In the data rows, the value 128 means zero.
Some points, one per row:
[114 166 119  77 182 103 102 126 111  54 115  93  89  93 117 171  79 166 132  86  82 157]
[122 169 172 148 145  99 102 151  94 150 120 193  98 111  95 113 119 152  96 159  95 147]
[136 150 156  72 200  77 102 148 103  58 154  86 117 136 109  95  58 160 133  83  89 147]
[161 106 139 159  80 119 147 163 136  89 166 130 150 191 163 111 165 103 168 118 154  87]
[123 147 109 130 107 132 148 135 135 139 137 115 122 149 140 157 106 145 161 146 129 136]
[139 131 127 112 202 121 141 120 163 144 110 143 146 117 136 161  82 163 112 146 107 161]
[132 116 103 145  93 166 159 113 143 161 181 147 134 138 160 123  97 110 180 114 143 119]
[131 167 178 133 161 103 108 171 105  90 163 159  94 113  97 134 143 135  99 155 106 133]
[163 107 112 164 107 121 170 118 161 126 176 121 159 183 151 126 138 110 112 103 166 128]
[130 161 155 171 125 113  94 140 111 117 150 180  92 135 123 106 157 130 136 135  95 117]
[121 150 128 149 124 126 106 145 111 106 167 156 146 149 139 151 140 166 107 147 116 143]
[143  98 117 148 109 161 166 161 169 167 134  93 167 176 173 205 150 104 166 121 170 154]
[171  98 105 177 123 135 167 104 176 100 159 145 172 162 177  54 163  93 133  94 169 106]
[144 129  99 156 104 162 115 154 104 126 175 165 136 160 130 116 120 116 140 124 136 147]
[104  93  88  96 144 201 161  90  88 165  74 120 152  78  86 167  74  84  75 157 170  76]
[132 120 148 133 116 134 128 140 126 150 102 116 127 145 146 218 194 135  93 139 135 135]
[137 153 155 139 170 103 122 138 122 134 122 171 123 133 148 143 125 149 182 139 124 137]
[118 136 161 168 162 106 122 167 112 129 170 152 116 129 120 118 196 134 142 140 108 129]
[146 103  94 133 106 212 168 109 178 149 105  93 152 153 167 158 164 122 149 122 167 160]
[109 176 178  74 154  84  91 141  88 100 102  97 116 103  81  91  66 167 117  90  88 135]
[ 95 164 152  85 171  72 119  95 140  88 162 104 135 132 103 154 129 172  92  86  92 158]
[154 152 162 137 120 122 119 144 110 157 138 149 130 164 120 119 156 145 130 146 122 108]
[150 124 118 158  88 192 148 129 168 161 156 131 142 188 155 176 168 134 142 129 163 117]
[182  94 106 182  95 166 147 150 139 169 168 152 188 149 164  75 149  94 142  97 157 102]
[103 177 180  80 162  64  89 176  90  72  95 111  83 121  71 117  51 157  98  85  85 154]
[166  99 124 167  85 126 152 167 152  96 190 128 181 163 137 114 142  93 168 104 167 111]
[160  88 112 182 111 106 158 149 140  80 161 173 200 191 167 106 169  97 110  96 157 112]
[ 99  89  77  82  59  39  81 138 115  65 102  54  82 100  97  57  37 172 116  83  80 153]
[164 116 132 160  82 110 153 117 135  91 127 154 145 125 150 129 126 106 171 119 151 127]
[124 177 121 114 119 133 118 134 129 117 107 135  89 119 126 205 139 149 127 166 107 147]
Then 12 other points, each followed by its number:
[127 113  99 119 125 184 176  86  94 165  86  94 173  98  98 200  67  81  90 139 157  88] 0
[127 146 184 169 100  66 118 142  99  98 164 179 112  97  92 139 196 111 176 118 108  90] 1
[115 114 114 137 108 155 171 115 176 183 117 136 172 191 186 113 181 113 167 133 151 145] 2
[154 130 131 155 156 108 112 149 139  76 177 165 123 139 139 134 174 146 132 137 129 124] 3
[106 153 143 132 181 117 117 121 143 121 112 128 161  87 141 140 140 139 107 163 104 164] 4
[151 126 144 146 110 125 135 146 118 128 150 156 106 160 116 120 201 106 171 138 144 127] 5
[132 116 126 143  68 174 167 102 154  97  97 119 109 175 190  89 120 113 124 128 167 134] 6
[153 109 104 139  84 166 148 120 145 163 103 139 127 134 174 129 141 103 159 122 146 124] 7
[122 139 142 128 164 122 133 143 136 107 135 131 149 142 130 146 170 148 125 148 137 144] 8
[ 87  86  75 103  88 127  82  96 157 179 101 114 103 130 140  62 148 188 104 176 111 178] 9
[122 136 103 152 102 186 131 149 136  64 162 180 151 151 138  78 194 121 178 137 133 133] 10
[101 143 100  98 172 166 138  73  85 152  85  94 136  78 103 202 133  86  80 180 128  89] 11
Which three of these numbered points are nearest to each point below by angle, seen from the average point of the first points? Their numbers follow each, nearest first.
[166 101 108 150 110 134 157 107 160 169 128 119 162 225 179 116 171 117 162 110 160 134] > 2 7 6
[ 91  83  81 103  63  99  77 115 139 102 117 170  64 101 138  27  99 172 170 174 110 167] > 9 10 6
[126 164 183 176 133 106 102 184  94 101 166 172 127  98 105 121 192 148 161 138 101 121] > 1 3 5
[151 142 129 129 147 135 136 155 150 154 111 130 167 184 139 113 155 123 115 117 134 129] > 2 8 7
[170 110 109 132  91 129 148 130 151 112 111 126 110 153 129 111  80 126 158 128 159 152] > 6 7 9
[110 167 130 116 156 145 127 112 164 162 135 123 124  90 135 153 134 156 117 166 111 162] > 4 11 9
[103 113  95  89 118 183 182  87  87 174  79  98 187 108  89 196  82  81  77 133 160  82] > 0 11 7
[143 121 133 168 107 136 146 133 148  97 175 147 174 170 135 131 171 118 164 113 147 129] > 10 5 2
[ 94  81  83 124  98 121  81 120 148 182  95 138  67 120 138  92  90 157 148 156 104 165] > 9 7 6
[101 153 101 107 149 156 137  95  80 164  80 125 128  55  80 159 133  87  74 172 135  87] > 11 0 4
[106 154 119  94 173 181 157  97  89 160  82  83 121  97  88 163 117  85  82 176 126  94] > 11 0 4
[164  98 139 159  88 177 168 107 157  60 115 119 148 149 147 129 164 100 166 107 150  98] > 6 7 10
[131 113  78 139 107 140 149 132 157  86 130 123 160 137 161 144 140 127 112 126 156 136] > 6 7 2
[127 106  94  95 104 198 173  71  91 201  85  93 147  58  79 205  81  85  78 138 175 102] > 0 11 7
[110 107 116 117  86 145 168 101 158 146 140 104 163 205 202 142  79 134  96 129 168 114] > 6 2 7
[ 87  80  75  86 100 121  79 150 104  84  94  88  70  93 107  46 107 184  96  83  78 168] > 9 6 4
[144 116 159 133 107 157 163 107 167 141 142 110 122  96 176  93 126 125 166 114 145 134] > 7 6 2
[148 101 107 165  96 134 157 114 148 152 170 130 158 154 139 124 117 105 183 110 157  94] > 7 2 6
[125 143 135 156 171 109 110 152 113 116 154 161  91 133 122 113 174 133  96 134 104 100] > 3 1 8
[141 143 169 156 109 117 108 163 118 156 124 182 150 130  93 160 142 136 165 135 114  97] > 1 5 3
[101 152 162 108 199 148 115  77  83 114  83 138 117  71  94 156 109  85  85 160 124  92] > 11 0 4
[136 152 155 177 148  97 111 158  97  64 147 189 153 110 113 107 164 133 100 132 121 128] > 3 1 8
[167  95  93 176 120 165 177  95 180  91 183  77 181 181 163 123 100  97 150 100 178  93] > 6 2 7
[105 155 140 107 203 150 128  91  87 207  83 113 119 100  90 126 103  89  79 168 111  95] > 11 0 4
[158 110 156 158 127 174 159 156 150 112 105 136 144 162 164 124 178 115  97 119 155 118] > 6 2 7
[114 163 162 136 123  86 126 137 115 127 165 158  87 117 112 174 142 153 143 162 100 152] > 1 4 3
[114 185 159  83 187  75  99 149 118  53  94  87  73  57 100 143 108 176 114  76  82 159] > 4 8 11
[143 122 128 175 108 126 111 143 111  45 170 171 172 153 107  61 189 115  83 118 134 123] > 10 3 1
[154 114 123 159 157 114 162 140 164 170 157 152 156 145 172 119 163 114 179 115 154 131] > 2 7 5
[ 88  88  74  87  67  81  72 178 100  95 132  93  86  92 108  71  72 185 163  86  79 182] > 9 1 10
[173 109 145 162 108 146 133 144 130 157 171 187 175 174 127  97 202 105 170  94 162 113] > 5 10 2
[117 101  88 100  86 145 182  99  77 179  81  62 193  72  77 192 112  80  86 129 168  87] > 0 11 7
[178 100 140 178  90 118 151 174 117 138 158 167 146 168 168 105 166  94 176  99 161  80] > 5 7 2
[ 99  79  78  87  82 150  81 104 151 163 101 122  60 116 149 117 104 167 170 166 124 181] > 9 7 6
[ 77  86  77  80 105 103  82 139 137  83  89  76  68 102 135  91  80 184 101  81  88 184] > 9 4 6
[124 112 104 117 119 162 168 114 182 178 157 137 147 155 176  97 121 132 148 151 149 172] > 2 7 6
[134 177 190  82 147  71  89 180 103  69 173 122  88 103  83 125  66 137 133  83  95 122] > 1 3 4
[146 133 110 162 118 193 144 151 156 120 159 129 126 152 141 170 133 132 130 147 135 142] > 7 10 2
[153 114 173 174  73  87 128 164 116  68 150 193 200 187 147  51 191 108 114 107 150  99] > 10 5 1
[ 93  78  76  83  64  88  81 161  97 107 117  58  91  89  97  63  62 164  98  88  82 166] > 9 0 6
[168 104 168 169 133 178 148 145 147  97 146 163 167 159 169 117 186 107 122 106 163  98] > 10 2 5
[110 151 119 119 154 111 153  80  88 168  86 127 107  93  82 138  97  84  84 155 126  84] > 11 0 4
[ 91 168 118  82 189  86 110 134 138  83  92  94  73  67 122 171 135 165 103  84  96 174] > 4 11 8
[ 93 166 173 125 193  82 100 163 124 114 111 149  85  92 123 146 111 174 114 168  99 143] > 4 8 11
[109  87  83  97 100  88  75 112 152 189 156 103  96  85 156  74 141 177  94 185 104 195] > 9 4 7
[ 88  83  78  87 109 171  75  95  88 119  80 100  82 107  84  97 129  80  83 193 120  81] > 11 9 0
